[[ 23.8   3.8 -27.5   5.6 -11.4   4.1  48.6   0.4   7.0]
 [ 18.6   7.3  -9.8  -1.2   0.2  -4.9  26.5 -13.2   3.6]
 [  3.3  11.9  -6.2  -6.0  -4.8  -5.3  19.0 -10.2  -1.0]
 [ 16.1  14.6   6.2   2.5  -7.9   6.7   3.5 -18.4   3.1]
 [  2.1   8.9  -4.0 -18.0  -4.7   7.1   2.1 -10.4 -11.0]
 [ -2.8   5.0  -8.8  -4.5  -3.0   6.1  -2.0  -6.0  -3.0]
 [ 10.0   7.7  -7.5  -8.5  -5.9   3.8 -18.3 -12.9   1.0]
 [-18.6  17.6   9.4 -15.6  -6.0  16.7  -4.2 -23.6 -17.8]
 [ -3.5   6.6  12.3  -7.8 -16.8   3.8 -12.4 -12.8   0.0]
 [  4.9  15.1   7.2 -13.1  -4.1  13.5 -20.8 -16.0  -5.5]
 [ -1.0   6.8   8.4 -13.7   8.0   8.8 -17.9 -30.4   3.4]
 [ -6.8  10.4  16.4 -20.2   6.2  14.8 -11.0   2.0 -14.7]
 [ -7.2  16.8   9.6 -10.0  -3.6  11.2 -12.0 -14.6 -17.3]
 [  9.0   1.6  18.7  -6.8   6.3  23.0 -15.8 -14.5 -17.9]]
Counting starts at 0.
Which number is the bottom-left entry?
Answer: 9.0
The entry in row 0 and column 0: 23.8
Which number is the entry at row 2, column 0?
Answer: 3.3
Which number is the top-right entry?
Answer: 7.0
Which number is the bottom-right entry?
Answer: -17.9
Which number is the entry directly above 12.3?
Answer: 9.4
Which number is the entry just right of -15.8?
Answer: -14.5
The entry at row 2, column 2: -6.2
Which number is the entry in row 1 and column 0?
Answer: 18.6
The entry just left of the smallest entry: -17.9
Which number is the entry in row 0 and column 1?
Answer: 3.8
The entry directly below -1.2 -> -6.0
The entry just right of -4.9 -> 26.5
The entry at row 1, column 2: -9.8
The entry directly above -13.7 -> -13.1
The bottom entry of the column that holds the largest entry is -15.8
The entry just right of the smallest entry: 3.4
Which number is the entry directly above 16.4?
Answer: 8.4
The entry directly below 5.6 is -1.2
Which number is the entry directly below 7.1?
Answer: 6.1
The entry directly above 8.8 -> 13.5
The top entry of the column that holds the largest entry: 48.6
The entry directly above -13.1 is -7.8
Which number is the entry directly below -13.7?
Answer: -20.2
The entry in row 0 and column 2 is -27.5
Which number is the entry directly above 1.6?
Answer: 16.8
The entry just right of the largest entry: 0.4
Which number is the entry just left of -23.6?
Answer: -4.2
The entry just left of the largest entry -> 4.1

array([ -2,  -8,  24, -27,  25,  -4, -38,  42, -10,   8])
The entry just left of -38 is -4
The first entry from the right -> 8
The 3rd entry? 24
The entry just left of the largest entry? -38
The first entry from the left? -2
The 5th entry is 25

Questions about the grid below.
1) Which number is the smallest entry in the last column?
2) Which number is the entry directly below 443?
3) Which number is the second largest entry?
4) Which number is the 1st entry, reading row by row?
5) Which number is the entry just left of the largest entry?
6) Which number is the smallest entry in the first row?
7) Which number is the entry in the bottom-left corner?
8) Which number is the third entry on the diagonal from the top-right corner?
443,686,602,692,358,504,705,459
514,627,570,629,476,523,647,510
691,431,538,437,788,663,400,699
613,491,571,506,659,636,479,640
606,492,576,512,653,645,476,644
450,674,584,694,379,494,728,461
309,690,679,800,203,583,794,461
677,452,544,447,755,640,421,673
491,578,613,622,470,596,613,554
1) 459
2) 514
3) 794
4) 443
5) 679
6) 358
7) 491
8) 663

Questions about the grid below. Indices start at 0.
1) The bottom-left entry?
2) The entry in row 0 and column 2?
3) The entry at row 0, column 0?
4) The entry directly above -16.9?
5) The entry in row 0 and column 1?
6) The bottom-right entry?
7) The entry just right of 38.1?
[[ -9.0  -0.2 -48.0 -18.8 -45.1 -11.1  -3.6  -2.3 -44.0]
 [-27.8  41.9   9.1 -11.4   8.9  17.1  40.4  10.2  12.2]
 [ 24.2 -16.8 -22.8 -21.0 -20.4  39.8 -29.1   0.8 -19.3]
 [  3.4  26.3 -24.1   1.9 -25.1 -17.6  23.1  18.8 -22.8]
 [ 15.6  13.9 -25.4  10.2 -26.1  42.9  28.6  19.1 -23.1]
 [-11.5 -37.0   4.6  16.7   7.2  38.1 -37.5 -26.9   0.6]
 [ -5.9  -6.4 -37.6  14.6 -36.0  25.5  -1.4  -5.0 -33.0]
 [  4.4 -19.0 -16.9  37.1 -12.6 -35.0 -12.0  -9.2 -10.8]]
1) 4.4
2) -48.0
3) -9.0
4) -37.6
5) -0.2
6) -10.8
7) -37.5

Questions about the grid below.
1) Give the second smallest entry.
2) Give the first entry in reading order.
[[-2.37, -0.32, 0.36, -0.12, 0.05, 0.20, 0.35, 0.82, 1.59, -0.04], [-0.65, -1.10, 0.03, -0.24, 0.51, 0.56, -1.16, 0.12, -1.40, -0.76], [-0.06, -0.28, -0.38, -0.35, 0.62, -0.15, -1.45, 0.25, -0.50, -1.30], [0.89, -0.57, -1.00, 0.04, -0.55, -1.22, -0.52, -1.90, 0.43, -0.17], [0.39, -0.60, -0.77, -0.42, 0.43, -0.88, -0.01, -0.77, -1.21, -0.24], [0.15, 0.91, -0.87, 0.05, -0.06, 1.61, 0.62, 0.26, -1.58, 0.14], [0.73, -0.93, -2.44, -0.41, -2.02, -1.46, -2.36, -0.30, -1.40, -0.35], [0.13, -0.64, 0.45, -0.24, -2.52, -0.82, 0.97, -1.31, -0.62, 0.09], [-0.17, -0.81, -0.03, -0.28, -0.96, -1.47, 0.30, -1.49, 0.72, 0.86]]
1) -2.44
2) -2.37
